A state moves one step at a time under one of 6 hidden systems, and each row is a state written as 26 numbers. Each run below is a few steps of one system.
path 1, gab, 11 rows:
[[ 22  -6  29   1  18 -36  23  -4 -25   2  12 -13  11  -3 -14 -13  21 -31
  -18 -23   8  12  -6 -21  16 -22]
 [ 11 -22 -10   9  -6 -19 -19 -26  -7  27 -17  -7  26  22   6  14 -36  -9
  -17 -16 -19 -10  12  11  -2 -22]
 [-12 -25  19  24 -30  11  26   0   3   6 -19  -2 -14   0  -5   3 -18 -19
   -3 -36  20 -17  10  15  20   6]
 [ 15  -2   4  11 -26  -8   8 -18 -20 -18  14 -13 -27  36  -7   7   6  -7
  -14 -18   8  41   5 -11   6 -17]
 [ 17  10 -12 -19  -8  -9  -6  -4 -38  16  -4  -9  -3  13  16  14 -31   2
    4 -39  -6   5  -6  27 -10  16]
 [  3  -9  23  -5 -25  11  17  12  -9  15 -13  16 -41 -11  33  22 -18  -1
   -5  -9  14  -3   2  -8 -15 -15]
 [ -5  20 -16  13  -5  10   8 -11 -25  -5  17  -4 -18  19  14  18 -12  12
   -1 -17  10   1   4 -54  -1   8]
 [ 26   1  -2  13   8   1   2  14 -30  -5   8  -8  -1  -2  38 -17  -7  23
  -12 -19   0 -20 -25   1 -19  16]
 [ 13   1   5  16  11  22  23 -10   2  20 -14  -4 -23 -23  30  21  -9  14
  -34  24  -8   3 -14 -11   4   1]
 [ -8  20  13  14  22   0   0   6 -14  10  -3 -30   8   8  -3  20   4  20
  -22  -5  24 -14 -13 -35  20  16]
 [ 24 -37  16   0  17   1  18   6 -15   5  -3 -15  32  -8  15 -10  14  -2
  -33  -8   5 -13 -22 -12 -17   0]]
path 2, sebap:
[[ 11  -1  25 -16  16   8  36  13  -5   5 -11  -4 -16 -31   3  -5  25 -16
  -24  14   1  20 -20   1  -1   9]
 [  6  13  13   0  28 -33 -20 -20  11  11   4 -13  12  14  -4   7  -3  12
  -11  29   6   5   5 -17  16 -27]
 [ -7 -28  -3   8  12   9   8   5   3   0   3  -8  53 -14 -17  -3  12  -8
   -1 -20   1 -30   0  -6   3  17]
 [  6 -14  19  22 -14  -1  16  -7   6   5 -26  -7 -21   0 -11  -6   9 -27
  -27  -1 -15  24   2  27  17 -20]
 [ -1  22 -15  -5  13 -27 -20 -16   0  -7   1 -24  11  35 -14 -21 -22  14
   12  -3  14   2   5  18  20  22]
 [ 13 -40  10 -19 -20   7  13  10 -16   1  14   1  21 -12   3  12   2  -6
   13 -37  11  -5  -4  32 -16   8]
 [ -5  22  -5  -4 -24 -10 -10 -17 -11   5 -15  12 -32  25 -10  16 -14 -26
   -1  -7 -23  31  22  -3   0 -28]
 [-13  17 -12  -4   4 -14 -17  22 -12 -13  -2   5   9  17  14 -34 -24  11
   25 -21  18 -41   0 -13 -14  23]
 [ 20 -34   1   7 -27  28  32  -5  -4  -1  17  20 -26 -21  32  15  -6   2
   -3  -9  -3   7  -3   5 -19 -11]
 [-14  59 -18   9   7  -4 -33  -4  -7   3   3   6 -29   8  -2  22  -4  17
    9  19 -26  10  11 -13  12  -8]
 [ -9 -10   7 -17  13  23   2  38   1  -3  -6  -2  21 -13  22 -12   6  25
   -3   0  30 -36 -24 -19 -30  36]]
path 3, gab (11 x 26):
[[  9 -23  36 -30 -36  -3   1  32   3  -7 -29  21 -32   4   8 -24  16 -23
  -15   6   3  23  -5  29 -38 -32]
 [-17  29 -34 -25   2  -9  10 -48   3  10  18  12 -16  12 -12  28 -40 -14
   33   4   3  28  32 -29  16   6]
 [  7   4  13   9 -19 -15 -33  45 -20 -17  27  13   2   6  19 -12   2  26
   37 -35  15 -45  -2  16 -20  -3]
 [  4 -17 -35   2 -19  52  23 -14  10 -12  -4  26 -29 -17  24   3   4  -2
  -11  25 -35  29  -2  -6 -31  -1]
 [-15  76  -2   7  26 -15 -16   8 -10  -4  -1 -12 -34   8  -2  -2 -10  23
   13   9  12  -7  -5 -12  32  29]
 [ 19 -37   9 -27   8  12  -4  21   7  -6  25  -4  31 -12  26   2  18  41
   -3  20  27 -13 -25   6 -39  12]
 [ -6  26  -8  10  30  13  20  -6  -1  16  -6  17  -4 -50  -6  19  21 -31
  -10  19 -52   5   1 -30  12 -15]
 [-23  18   6  12  22 -24 -46  13  19  -4 -25 -20  25  40  -5 -31 -11  27
  -10  20  27 -39  -1 -20   7   7]
 [ 17 -63   6  -3   8  19  48 -12  26 -13  26   1  33 -38  -3 -20  24 -10
    0   6   9   2 -12  24   2  10]
 [ -6  39   8  28  13 -23 -27 -12  -2  13 -13  -8 -10   6 -35  22  23 -22
  -16  14 -48  25  15   5  38 -40]
 [-22 -31   0 -36 -12  -5 -25  14  14   3 -32 -21  45  38 -18 -18 -23   7
    5 -19  41 -20   3  31 -13  33]]
path 4, sebap, 11 rows:
[[-18  -2 -18  -1   5  19 -22  22 -17 -15 -16 -32  46  33 -24  -8  29   9
  -25 -22   2 -12 -16 -23 -16  36]
 [ 36 -18  24 -15  10 -13  47  -6 -15  16 -22   0 -15 -31  18 -23  -6 -39
  -29 -10 -10  20 -19  29  -2  -7]
 [ -4  21  -1  15   9 -42 -31 -36   6  20   8 -15   1  33 -11  26 -39  17
   11   5  14  -8  27  -6  39 -24]
 [-12 -30 -10  10 -17  27   6  27 -24 -13   9 -11  40   0 -10   2  15  -4
    7 -60   6 -35  -8   0 -15  38]
 [ 23   6  11   4 -24  -2  19 -12 -20  10 -31   3 -60   4  17   1  -8 -28
  -33  -3 -28  45  -4  28  -3 -24]
 [ -6  48 -19 -12  24 -37 -34  -9 -12   5  13 -12   7  31   9  -2 -46  34
   31  -5  24 -25   8 -13  11  23]
 [ 10 -54  15   0 -29  39  30  24 -19   5  21  11  16 -31  20  32  15   2
   -1 -43  12 -21 -11  -6 -32   6]
 [ -1  52 -11  19  -6  -2  -9 -18 -16   9 -25   7 -59  14   1  20  -3 -19
  -26  19 -48  40  10 -24  11 -35]
 [ -9  23  -7  -3  37 -12 -21  27  -5   1   0 -14  31   3  23 -31 -24  42
   12  -2  36 -65 -20 -18  -6  47]
 [ 28 -56  24  13 -20  41  59 -13  -4  13  25   2 -15 -42  21  48  18  -2
  -26  -6   1  23 -13  -2  -3 -18]
 [-17  80 -14  19  29 -28 -52  -8 -14  11 -15 -17 -14  28 -29  21   9   3
  -13  21 -42  16  11 -21  34 -17]]
path 5, zukil, 11 rows:
[[ 19  13  11  12 -14 -28  -1  -6 -27  -5  29   2 -24  12   7   7 -10   2
   19 -33   7   0   9   4  12 -19]
 [ -7  -7 -25   0 -12  16 -15   6 -19   3   0   4  17  16  17  11 -14  10
   -1 -22  -6 -23   4 -31 -31   5]
 [  2  12   7   4 -12  22  22  15 -18   0 -21   2 -45  -9  22  -6  -4  -4
  -17  -9   3   6 -13  -6  -6  13]
 [ 13  23  -9   7   6  -8  -9 -17  -7  -6  20 -14 -19  23  19   2 -15  37
    0  13  16  11  -8  -6   6   5]
 [ 10   2 -13  -9  24  15   8   4 -21  14  14  -8  23 -24  15  22   3  14
   -5  -7 -10 -12 -18 -13  -9  26]
 [  4  21  15  13  17  -2   7  -3  -7  19 -23  -9 -23  -6   9  12   3  -6
  -36  19 -12  13  -8 -21   9 -17]
 [ -7  19  -3  11  32 -16  -2  -9  10  -1   0 -23  15  11  -4 -23 -11  14
   -2  12  22 -14  -4 -15  26  22]
 [ 19 -35  14  19  14   2  23  -5  -5  13   5 -17  27 -23   5   4  11  -2
  -23  -9  -1 -11 -14  11   9   2]
 [ -7  10  -1  22   1  -8 -12 -18  -1  15 -29 -17  -1  19 -20  12  -7 -13
  -24   0 -22  13   9  12  24 -11]
 [ -8  -6  16 -13   3 -17  -2  15  -3   0  -9 -23  28  17 -21 -12   0  -1
    4 -25  35 -18  -4   6   9  23]
 [ 22 -38  12   4 -17  -8  29 -19 -16   8   3  -2   1   1   3   5 -10 -28
  -16 -31   0  13   4   6  -4 -20]]
path 6, zukil (11 x 26):
[[ -6 -17 -25   1  -6  -3 -28 -17  33 -15 -12  22   6  35  19 -37 -11   5
  -11  46 -12  -1  17 -45 -39 -40]
 [-15  11  -7   9  -1  30  20  23  19  -9   3  18 -16 -50   8 -21  -3   4
   35   0  -3 -28  -6  42  12  42]
 [ 11 -18  17   6 -18  12 -18  -4  24  -7  26  -1 -15   6  -1  37  33  35
  -13  40   2  34   1  12  -4 -37]
 [-16  30 -40 -37  24   5  -8  -4   2 -10   6   8  24  -9 -31  -8  16 -15
   23  15 -31  19   4   1  -9  26]
 [ 11  -9  46 -20  12 -25  -2  33  11   9  -5  19  -2 -31  11 -15  18  -7
    1  23  10 -13  -7   6 -14 -36]
 [-19  -6 -21  11   0  -1   6 -37  41  -2   9  21  -4  -2 -12  -4 -16 -12
   22  29  -5   2  32 -19  18 -18]
 [-10  -6   6  23  -5  13 -15  33  14 -26  12   4  20 -15 -16 -19  45   9
   16  -4 -11 -25  -6  20   1   5]
 [ -1 -32  -3 -24 -18  16   1  -8  28   0 -21   9  -1   3  -6   3   4  -7
  -13  31 -10  32   2  28 -21 -12]
 [-10  31  -1 -19   0 -22 -15   4   6  -8  15  11 -12  -6 -27   1   5  -9
   42   1  -6  14  17  29  18   1]
 [ -1 -28   9 -25  -6  -8 -14  16  10  -7  20  20  28  -3   0   3  16  -1
   15   5   7 -14   7 -22 -31 -27]
 [-12   1 -15   4 -15  13  13  -4  15  -8 -12  32 -24 -16   0 -17   0 -32
   12   7 -30   6  15  -4  -9 -14]]
path 7, badat (11 x 26):
[[ 32  12 -10  17  55 -31  -9  -8 -10  -9  31 -26  43 -12   3 -33  16  25
   -1  11 -17 -16 -23  24  17  16]
 [ -3 -13  18   2  24   8 -14   7  20  48 -34  -6  29 -36   0  40   6   2
  -29  27 -27 -15  -9  29   8 -14]
 [-33  16  23 -19  24 -17  18  -1  30   7 -32  -7   6  -4 -42 -13  10 -36
   -5  21  24   8  12 -29  31   5]
 [ 17 -31  21  -8   9 -45  -8   2  13 -19  -2  -7  32  21 -13 -62  15 -18
   -6   3  13  -2   0  17  -7 -25]
 [ -2 -40  -9  -8 -23   2  -5  -8   5  16 -18  12  28  -4 -23  10  -8 -35
    9 -25 -33   0  19  49  -5 -13]
 [-32   4  21   0 -43   6   2  12  15  -5 -25   5 -36  19 -28   7  -9 -21
   15 -18  26  13  21  19  14   0]
 [  7 -18  -9 -30 -34   3   4   0  -3 -39  20   6 -15  35  -2 -25   6   0
   15 -10  25  35   2   6 -30   5]
 [ 11   5 -22 -12 -29   5 -19  12 -35  -5  25  24  -9   1  12  24  -5   1
   29 -34 -31   3   8  16 -32  -7]
 [-16  10  -7  11 -29  29   1   8  -4   5   4  20 -36   0  28  36 -29  23
   15 -10  16 -18  10 -25  -7   5]
 [  7  17 -19  21   5  21  19  -6  -6 -32  39   2 -24  -1  21  -8  14  28
    5  10   9   8 -11 -39  -3  15]
 [ 23  29 -22  20  24   0 -24  -4 -20   5  20  -3   1  -4  30  11   0  38
   -8  18 -35  -8 -17  -2  -8   1]]
path 8, kifev, 11 rows:
[[  2 -23 -66 -28  14  24  26 -36 -10  -8  37  13  48 -19  -2   2 -17 -13
   35 -19 -28  -1   6 -13 -21  42]
 [ -6  20  52  46 -11   5  -1  35  15   3 -14  14 -50 -34  -2   9  39  -6
  -11  18 -14  -6  -1  17  27 -37]
 [-19  -3 -53 -29   2   8 -27 -27  23 -15 -14  -6  27  52  -2 -25 -28  21
    2  30   8   7   6 -18 -28  26]
 [ 27 -11  27  -7  20   1  43  16  -3   0  32   8  -5 -67   8  -2  28  -9
   16  -1  -2   4 -21  41  13   9]
 [-18  -1  -8  10 -16  -1 -47 -12  24  11 -16   8  -1  33 -11  33   1   9
  -16  34 -28  11  24 -18  -9 -51]
 [-19  20 -14 -26  31   2  10  16   9 -13  -4  -7  32 -17 -21 -39   2 -10
   27  -3  13 -21  -9  12   9  59]
 [ 22 -54  36  14 -27  -1  22  -9  23  -1   6  18 -16 -16  13   3  11 -13
  -17  14   4  17   5  16  -6 -54]
 [-18  43 -44   9  13 -13 -47 -23   1  -5   5  -8  17  33 -26   7  -8  13
   21   9 -34   4  19  12  19   8]
 [-12 -31  29 -29 -13  21  17  50  11  -7  -8   9   9 -30  -1 -14  23  -6
   13 -11  34 -21 -15  27 -21  27]
 [  9  -7 -10   7 -16  -9  13 -52  14   0  11  18 -29  11  -9  13  -7 -29
   -1  18 -26  48  30 -13  10 -50]
 [-18  47 -10  -2  20 -23 -53  33   1 -14   7   1  16   8  -7 -25   0  33
   40   2   4 -41  -2  20   6  25]]
path 9, zotu:
[[-35  -3 -18  -5   4  32  45  -6  -7   2 -49 -15   5  17  -7 -20 -18 -36
  -33 -24  24  -4  -2 -73  -6  49]
 [ 45  11  10  24   6 -26  -3  16 -27 -39  23 -29 -15  28  27 -62  16  34
  -13 -11  18   6 -36  31  -3  16]
 [ 26 -15 -23  19  -3  13  -4 -50 -10  35  15 -15   4  -1  18  69 -38  27
  -12  -2 -25  13   5  28  16 -10]
 [-30  44  24  -2  -1  20  -4  42 -27  17 -22 -11 -18  -7 -22  50  30  -6
  -16 -19   1  -1  -7 -29  11  17]
 [ 25 -23  14 -43   9 -18  19   5 -19  -5  -3 -12  13  20  18 -25   5  -5
  -30  -2  30  21 -21 -35 -42  -4]
 [ 30   8  -2  33  20 -23  21 -17 -30  13  14  -6  -4 -18  33 -12 -36   2
    2 -31  -7 -31  -6   4  20   3]
 [-12  -5  16  46 -12  16 -18   2   7  12 -20 -25  -4  24   2  32  -1  30
  -35   1  15 -16  -2 -12  18  -6]
 [  2   0 -19 -17   8  30  22  -3 -22  -5  -7 -28   8   8 -11   8  21  -3
  -28 -10  -4  32 -23  -8  -9  42]
 [ 39  26  19 -13  17 -38  -6   3 -38   8  10 -13 -16   3  13   2   0   3
   -9  -8  -6  20 -14  16   3 -14]
 [ -1 -13  16  -4   3  -8   0  -8 -12  38  -6  -8  15  -3  14  44 -34   8
   -8 -18  23 -26   4 -15   4  -6]
 [ -4  -9  18  27  -5  14  26  14 -21  -7 -10 -15  -2   3  -5  -6  21 -15
  -26 -34  13  -8 -10 -32   5  13]]
path 10, kifev:
[[ 26 -12  17  16 -11 -20   8 -16 -15   1  57  -5 -10   6  19  32 -16  30
   23 -21  35  -7   8  -3  18 -14]
 [ -9  19 -18  15 -15  17 -23  27 -44 -11   9   7   4  10  -1  20  24  -2
   -4 -36 -34  -9  -2 -37 -27   2]
 [-10  24   8 -10  -3  12  25  14 -11  11 -50   3 -45   0  22 -22 -25 -18
  -22  -5  11   2 -11 -10  -8  20]
 [ 23   0   1   9  12 -15  13 -31   3   4  31 -10 -17  11  35   7 -32  36
   -1  15  34   1  -2 -22   9  -4]
 [ 13  10 -10  19  19  11 -12  16 -35   1  28  -7  23 -12  13  24  29  21
   -9 -13 -27 -19 -17 -27 -14   4]
 [-11   7   9   0   7  21  15  12  -8  20 -52  -9 -13  -6   5   6   4 -17
  -46   6 -12   5 -14 -19  -9  10]
 [ 11   5  11  -1  28 -24  13 -29   9  10  -3 -29   3  14   6  -8 -21  13
  -20  21  35   9  -7 -12  25   8]
 [ 26 -20   9   9  18 -14  -5   7 -25   6  26 -18  42  -5   4  11  20  12
  -11 -17  -4 -15 -14  -3  -5  -7]
 [ -8  -5   4  11  -4   7   1   4 -21  22 -39 -14   8   6 -18  18   6 -31
  -32 -26 -24   3   1  -1   4  -2]
 [ -8   7  20  -1   4 -24   6  -6   1   3 -18 -26  -3  30 -11 -16 -19  -4
  -10 -11  43   1   3   2  25  15]
 [ 29 -26   9  -1  -9 -21   8  -4 -29  -6  31  -8  17  13   6   1   1  -1
    3 -38  13   2  -4   2  -7  -9]]
path 11, zotu:
[[ 11 -49  20  38  21  10   6   7   1  28   8 -16  63 -42  -7  34  27   1
  -18 -18 -17 -42 -11  18  17  -7]
 [-16  18  14  15  20 -14  16 -19   6  12 -52 -26  -7  16 -40 -13  14 -49
  -50  10 -14  33   3 -17  37  -8]
 [  4   6   6 -39  15 -33 -21   9 -13  -3  -7 -39  36  37 -18 -25 -16  16
   10 -21  46  -3 -11  43   6  49]
 [ 35 -55  23  15 -29  -7  30 -14 -20  12  21  -6   9 -16  -9  27   4 -27
   -1 -52  -7  14   5  55  16 -22]
 [-30  38  -8  10 -27 -15 -25  -7 -29  14 -49  -3 -31  51 -23  16 -31 -38
   -8 -40 -13   9  30 -27  13 -13]
 [ -2 -29   6 -32 -36  25  -1  42 -18 -12 -21  -6  -6  25  26 -20 -13  22
    0 -34  46 -12 -22  27 -47  45]
 [ 42 -12  -7  29 -32  10  48 -34 -32 -16  40  16 -57  -7  28   8  -9 -15
    1 -27 -17  40   3  -2   4 -24]
 [-22  60 -25  13 -11   3 -62  13 -26  11 -11   5 -23  39  22  36 -30  41
    5  -4 -13 -26   8 -44 -19  -4]
 [ 12 -41  11 -21  -6  63  34  36   1   0   0   5  -4 -40  43  18  23  29
  -28  14  20  -5 -38  -7 -50  27]
 [ 30  48  -7  26  36 -25  36 -38 -20 -10  39   5 -46 -14  16 -10   8  -8
  -13  26 -22  33  -3 -67  25 -27]
 [ -7  20  -7   2  44 -11 -65  23   1  24  -2 -20  54  10  23  18 -14  67
   -5  23  11 -66 -15 -21 -14  15]]
path 12, badat:
[[ 36 -38 -25   2  -2   0  33 -50 -30  17   2 -26  14  20  31   6 -51   2
  -27 -31   6   7  -9   0  -7  17]
 [ 12  10  22  33  -4  11  20  15 -50  13   6 -35  -9 -10  -8  41  18   1
  -19 -58  -1   0 -19  14  31  26]
 [  9  -2  13 -12  -1  11  13  -2 -27  16 -33 -30 -14  32  15  21  -3   5
  -62  -1  22  29 -22 -37 -17   6]
 [ 26  13   2 -14  29 -23  31  -3 -55   9   3 -19  11  -3   9 -13 -11 -26
  -15 -47   3   0 -18 -24   0  24]
 [ 27 -27  29  29   1 -14  12  -7 -30  30  -9 -26  11   5  21  27 -16   2
  -42 -36   9 -15 -11  -9   8 -21]
 [ -4 -12  -2  19   2  21  34 -12 -24  12 -29 -35  10  12 -13  10   1 -22
  -43 -35   6   8 -11 -24  14  32]
 [ 29   9  26   6   4 -21  19   3 -40   5 -24 -33 -19  19   6 -17   3 -15
  -45 -29   9  24 -23   8   7   3]
 [ 23 -20   7 -22   2 -13  19 -18 -39  28 -13 -30  20  16   4  24 -24 -12
  -29 -37  12  16 -11   6   0  10]
 [  6  -9  30   6  -8  -2  22  18 -42  15 -13 -23   1   4  -6  22   7 -21
  -26 -57  17  -4 -10 -14   7   9]
 [ 15 -20   8   7 -13   1  26  -9 -32   4 -21 -21 -10  28   9  -1  -7 -22
  -44 -36  11  18  -9 -31 -12  -3]
 [ 23   1  -2   8  -4  -9  23 -10 -50   9  -9 -27  -5  18  10  -2 -20 -19
  -21 -57   3   5 -11   2   6  20]]

Which system made each of these runs?
path 13:
[[  5   0 -18 -23  12 -22 -27 -25  -6   8  18   0  23  34   6  26  -6  10
  -13  24  -5  17  11 -67 -28 -37]
 [-12  25  -7   8  29   9  30  24 -12   1 -20  17  -1 -43  13 -38  -3 -29
    7 -17 -16 -38  -9 -22   0  30]]
 -> zukil
path 14, 2 rows:
[[  9 -24   4 -40  20   1  -1  -1  17  35 -24  14  18 -29  38   3 -32   7
   -8  32  -2 -16 -10  16 -30  -5]
 [-15   9  16  13  18 -17  21 -14  13   4  25   7   7 -28 -36  17  18 -29
   24  -5   3  -7  24 -26  45 -16]]
 -> badat
path 15, 2 rows:
[[ -5  13  31 -28  31 -12 -12  32  -6  18 -19 -19  27 -12 -20  11  36  -3
  -25  13   5   0 -20  -1   0   6]
 [ -7 -27  10 -24  23 -18  10  -9  21  20 -17   6  43  -8 -11 -10  -2 -29
  -13  14   2  -9   8 -34 -10 -20]]
 -> gab
path 16, 2 rows:
[[-27  -9 -18 -33 -19  -1  -6  -2   7  -3 -18  10  14  17 -25 -10 -17 -28
   28 -22   3  -1  21  15  -9  17]
 [ 11 -16  28  -5 -36 -11   3  21 -11 -12  14  20 -22   0   4  -2   7 -16
   21 -31  14   1   9  13 -16 -24]]
 -> zukil
path 17 (2 x 26):
[[-12 -39  29 -17 -12  -4  26 -20  66  -2  14  31 -11 -31 -25   0  10 -26
   27  46  19  24  30  19  19 -38]
 [-32   9 -21  -1 -18 -18 -62   5  24 -40  18   5  30  47 -55 -20  28   1
   40   6  -9   5  32   8   3 -14]]
 -> badat
path 18:
[[ 34  -6 -28 -32  25 -41  -6 -50 -19  31   9  14  32  -9   0  19 -28 -34
    3   3 -60  25  18  15  -7 -40]
 [-41  -2  18  25 -30  -1 -32  25  20  23 -42  16  -4   4  -2  10 -43  -1
   24 -26  15 -67  28  21  14  -6]]
 -> gab
path 19 (2 x 26):
[[ 25  13  18  17   3 -14   3  -5 -14  25  24   1 -24 -35  22  34 -20  18
   16  -8  -5  -7  -2  52  29  -7]
 [-24  -1   0  -6   3  26  -6  -4  14   7   6 -22  14  13 -18  53  15  31
  -15  21  29   9   0 -35   7  15]]
 -> badat
path 20 (2 x 26):
[[  3 -24  -8  -2   2   0  10 -14   5 -21  15 -11  28  18 -28 -14  27 -14
  -11  -2   0  22   1 -16  -2   1]
 [  2   5   0   3 -10 -11 -25  19 -20   7 -28   1   1   8   0 -12  -2 -13
   -8 -20 -29  -7  -1  30 -12  -7]]
 -> badat
path 21, 2 rows:
[[ 10  27  -9 -21   4 -24   0 -11 -37   4   6 -13  -6  25  -3   9 -19  -7
    3 -27   8  19   4 -14   3   9]
 [  8   3  25   0  -3 -16   2  24 -29  15   1   3  -7  -6  22  11 -13   0
    4 -33  20 -30  -4 -15  -6  -7]]
 -> kifev
path 22:
[[-11  -3  -3  21   5 -17 -22  -3  14 -21  -1 -13  26  35 -20 -33   9   4
   -4   6   9 -14   7 -17   7  -4]
 [  7 -21 -18  -1   1  15   2  -8   8   3 -10  -9  23 -10  -4 -10  -1  -2
   -3  -1 -22   2 -10  52  -2  22]]
 -> zotu
path 23:
[[ 32 -25  -4 -13  -6  -4  21 -25   8 -32  53  -3   3  -2 -15 -10  39  -3
    8  14  -5  55  -4  24   1 -11]
 [-17  28 -19 -16 -12  -6 -67  21 -20  15 -15   1  19  27 -14  37  -6  10
   15 -17 -33 -12  12  18 -16  -3]]
 -> badat
path 24 (2 x 26):
[[ -7  18   4  20  20 -23  -7 -22  17  -9   9 -20   4  26 -29  -7  17   2
  -13  29   6  20  10 -31  33 -18]
 [  5 -28  -4  -3  28  -7   6   7   4  -2  -4 -12  58 -16  -9 -36  10  -8
   -2 -11  -6 -31 -12  17  -1  23]]
 -> zukil
path 25, 2 rows:
[[-50  34  -2 -15 -20  20 -10  30  21  -6 -12  44 -36 -13 -11  13   1 -13
   39  14   1 -11  25 -35  -9  -4]
 [ -6   4 -17  -4   6   1  18  -5  33 -33  12  37 -23 -11  27 -61 -11   0
   27  35   9 -12   8 -33 -19  -1]]
 -> kifev
path 26, 2 rows:
[[ -8 -28 -66 -25  12  -1  14 -68  18   5 -14   3  40  32  -5 -19 -49 -26
   -4  15 -18  15  24 -38 -15   6]
 [ -1  33  26  28   2  -4 -20  54  -5 -16  -4   0 -18 -28   0 -32  23  17
   25 -15  -3 -38 -18  68  21  25]]
 -> zotu
